One vector is turned by the same rotation once a step. Each row is the vector after some number of steps, and that number follows the row.
The counts run from 0 to 346.
[ 93 144 163 136  96 115  97 154 158  75 146 133 127 112 117 113 167 181
  99 116 129 103 148 101 157 158 142 149 148 155 166 135 116  87  88 138
 153 158 118 109 111]
2
[107 138 143 156 105 134 102 134 129  97 154 130 105 110 104 130 154 150
  82 134 133 138 159  94 140 161  92 136 141 135 200 122  87  83  86 150
 142 143 103  98 110]
133
[108 131 160 155  96 120 131 161 119  91 177 136 101  93  96 120 114 151
  78 140 123 145 167  98 191 129 131 155 153 101 140 109 115 108  85 152
 122 115 121 126 106]
71
[ 84 145 157 154 111 153 141 142 165  56 150 129 139 133 127 152 158 164
  99 137 143 118 174 117 138 137 140 112 143 144 146 117 108  88  75 149
 163 158 114 114 116]
43
[ 87 133 149 149 100 130 141 163 147  89 165 126  86 129 108 134 133 141
  86 131 137 129 171 120 157 134 136 120 117 107 137 109  93  94  49 166
 149 115  97 130 119]
32
[ 87 139 140 171 115 128 118 147  87 108 148 128  94 106 107 129 145 148
  88 133 125 141 142  96 139 143 102 142 158 124 178 127  97  65  90 143
 146 135  99  94 109]
130
[ 73 148 152 174 123 165 160 158 112  66 153 128 121 121 123 155 149 159
 111 130 149 130 143 101 130 122 144 129 170 141 132 110 104  75  96 144
 168 149 110 111 109]
47
[ 90 124 185 139  91 131 125 141 145  74 176 145 140 106 102 120 144 172
 109 121 149 134 153 101 175 135 130 157 158 110 130 114 108 110  94 134
 114 145 124 111  73]
274
[ 83 132 159 121  86 144 141 128 160  58 145 139 103 148 114 124 144 146
  97 129 135 113 160 108 177 130 136 112 144 129 138 105  95 113  64 147
 144 140 106  91 109]
236
[101 144 174 138 124 114 110 132 149  71 145 125 106 113 108 131 156 164
  88 131 122 122 157  86 173 152 131 134 153 148 186 143 104  82  95 148
 136 155 122 100 146]
327
[ 91 144 163 186 113 135 102 164 129 100 151 142  90 125 106  98 130 157
  97 144 158 105 140  88 188 141 103 143 160 116 134 129 111 117  87 170
 118 149 112 131 109]
191
[ 89 140 176 132 117 125 124 137 142  69 144 136 118 113 127 126 156 161
  95 126 117 121 139  90 169 144 128 134 162 166 179 128 109  76 107 157
 144 166 113  92 143]
329
[108 141 139 115 104 119 109 158 116  72 175 118  89 106  98 121 145 155
  96 109 141 137 132  98 143 148 141 155 146 138 163 109  91  86  82 144
 171 127 119 107  96]
11
[ 83 129 149 156  99 129 143 163 153  92 157 130  86 128 114 138 137 137
  84 130 127 122 174 115 155 136 138 121 117 112 137 107  93  93  56 170
 150 121  91 133 133]
33
[ 77 148 151 150 132 111 111 172 112 103 125 136 118 102 102 112 142 179
 115 103 147 122 160 113 163 143 119 152 162 146 174 117 114  76 103 164
 162 164 105 129 113]
211
[ 99 146 174 142 102 140 113 173 163  71 169 144 122 138 130  99 142 169
  92 150 135 101 144 107 179 147 124 126 150 152 145 130 119 122  83 171
 132 152 113 119 122]
196
[ 85 137 138 161 109 139 137 142 142  89 148 121  87 132  97 154 139 146
  62 154 123 117 174 103 161 141 138 125 139 144 166 122 103  90  85 156
 166 124  99 122 124]
246
[ 93 129 152 121 102 119 103 130 146  93 149 134  93 127  94 104 130 146
 110 108 174 135 153 104 175 151 102 137 146 122 165  96  88  93  84 168
 140 146 101 113  89]
20
[ 88 123 145 137  98 122 116 159 119 100 149 129  76 110 112 108 144 134
 101  98 137 129 125  79 152 143 125 159 143 145 158  97  84  80 104 175
 168 146  92 120 116]
15
[113 158 137 166 100 155 112 165 115  65 172 145  93 127 127 130 125 139
 114 133 172 134 136  98 157 128 112 150 174 115 135 102  99 102  79 135
 129 133 137 110  88]
182
[ 65 150 172 157 122 127 142 177 110  94 158 144  75 136  97 133 142 132
 114 102 147 127 144  99 186 126 137 158 149 111 127 136  92  93 100 147
 125 121 117 109 131]
109
[ 76 148 172 150 113 141 135 192 121  78 167 147 121 132 129  97 137 175
 103 143 134 104 125 114 167 128 132 130 162 151 128 124 128 107  87 166
 141 147 106 114 109]
199
[ 93 133 147 164 108 121 134 156 100 111 139 158  86  98 100 111 122 143
 105 114 138 145 149  91 160 143  85 145 155 129 178  93  88  82  96 161
 124 134  93 111 115]
343
[ 68 124 160 155 100 132 136 134 132  97 114 141  88 126 103 105 142 135
 119  97 145 115 151  85 179 132 119 138 144 111 135 103  84 101  83 166
 137 156  95 106 118]
230
[ 78 118 187 177  82 138 135 150 148 101 150 148 136 103 111 116 154 159
 112 108 137 130 147  78 167 144 124 165 149 128 133 106 103 103 124 159
 121 160 107 122 106]
270
[ 91 118 168 155 103 142 164 175 127  89 180 154  88 108 105 124 147 145
 108 119 133 131 129  90 136 143 118 134 122 136 137 102  72 103  94 168
 122 124  89 132 123]
147
[103 156 153 133 124 118 120 195 118  77 174 127 100 109  99 120 133 180
  86 135 128 118 154 119 158 145 148 139 143 144 158 135 120  95  76 156
 158 121 119 133 115]
204
[ 63 140 184 146  98 120 122 147 157  95 137 142 106 145 131 128 155 141
  95 117 117 119 154  96 188 138 133 145 148 139 155 137 114  84  97 152
 129 151 104  91 149]
116
[ 83 134 157 123  90 140 133 121 160  62 142 140 104 142 108 121 140 149
 105 127 144 116 166 112 182 133 132 114 143 120 140 108  95 114  61 148
 136 143 108  91 103]
235
[ 91 132 144 159 104 125 142 159  94 108 143 156  83  99 108 114 127 140
 102 114 128 144 142  88 156 140  93 149 156 136 177  91  88  81  98 162
 132 132  93 108 127]
342
[ 77 140 169 132 118 128 135 141 116  70 144 144 122 119 129 117 148 159
 108 125 124 128 124  93 166 134 117 134 179 165 171 117 109  73 110 152
 140 165 105  81 129]
331
[107 144 170 148  96 144 128 133 149  69 167 131 129 113 105 125 126 158
 107 126 176 151 160  86 180 145 123 146 176 134 152 103 103 105 114 150
 122 152 135 107  98]
61
[ 95 139 158 192 104 143 111 175 126 102 151 142  81 122 118 104 132 139
  97 137 140 107 128  71 177 136 109 148 154 121 129 117 100 113  94 177
 128 146 108 131 125]
189
[ 93 154 140 134 106 130 139 168  95  80 146 137  92 101  98 118 135 149
 131  82 163 143 148 110 151 136 132 151 152 114 145  97  78  92  78 146
 153 130 122 103  96]
222
[ 74 133 159 136 103 132 128 116 145  76 125 139  99 135  96 113 135 151
 111 117 157 117 167 106 191 135 118 122 151 102 142 110  94 109  67 151
 129 149 107  98  97]
233
[123 161 137 162  95 155 108 169 124  68 179 140  85 125 123 130 126 138
 103 136 164 131 138  91 162 130 117 149 165 117 137 107  94 108  74 139
 133 124 139 112  94]
183
[ 94 145 155 146 120 116 123 193 125  94 152 128 102 101 113 117 147 167
  90 119 115 113 151 104 154 148 142 148 137 161 163 121 113  86  89 172
 174 141 105 138 138]
207
[ 75 126 154 165 100 133 145 165 153  96 148 131  87 128 119 137 143 137
  89 128 123 116 173 108 153 132 136 124 118 118 132 108  97  90  62 177
 153 130  89 131 138]
34
[ 78 148 148 174 129 158 154 158 103  66 156 121 116 116 113 151 145 161
 108 131 152 136 146 103 129 123 142 131 173 135 133 117 102  76  96 139
 164 143 119 114 104]
48
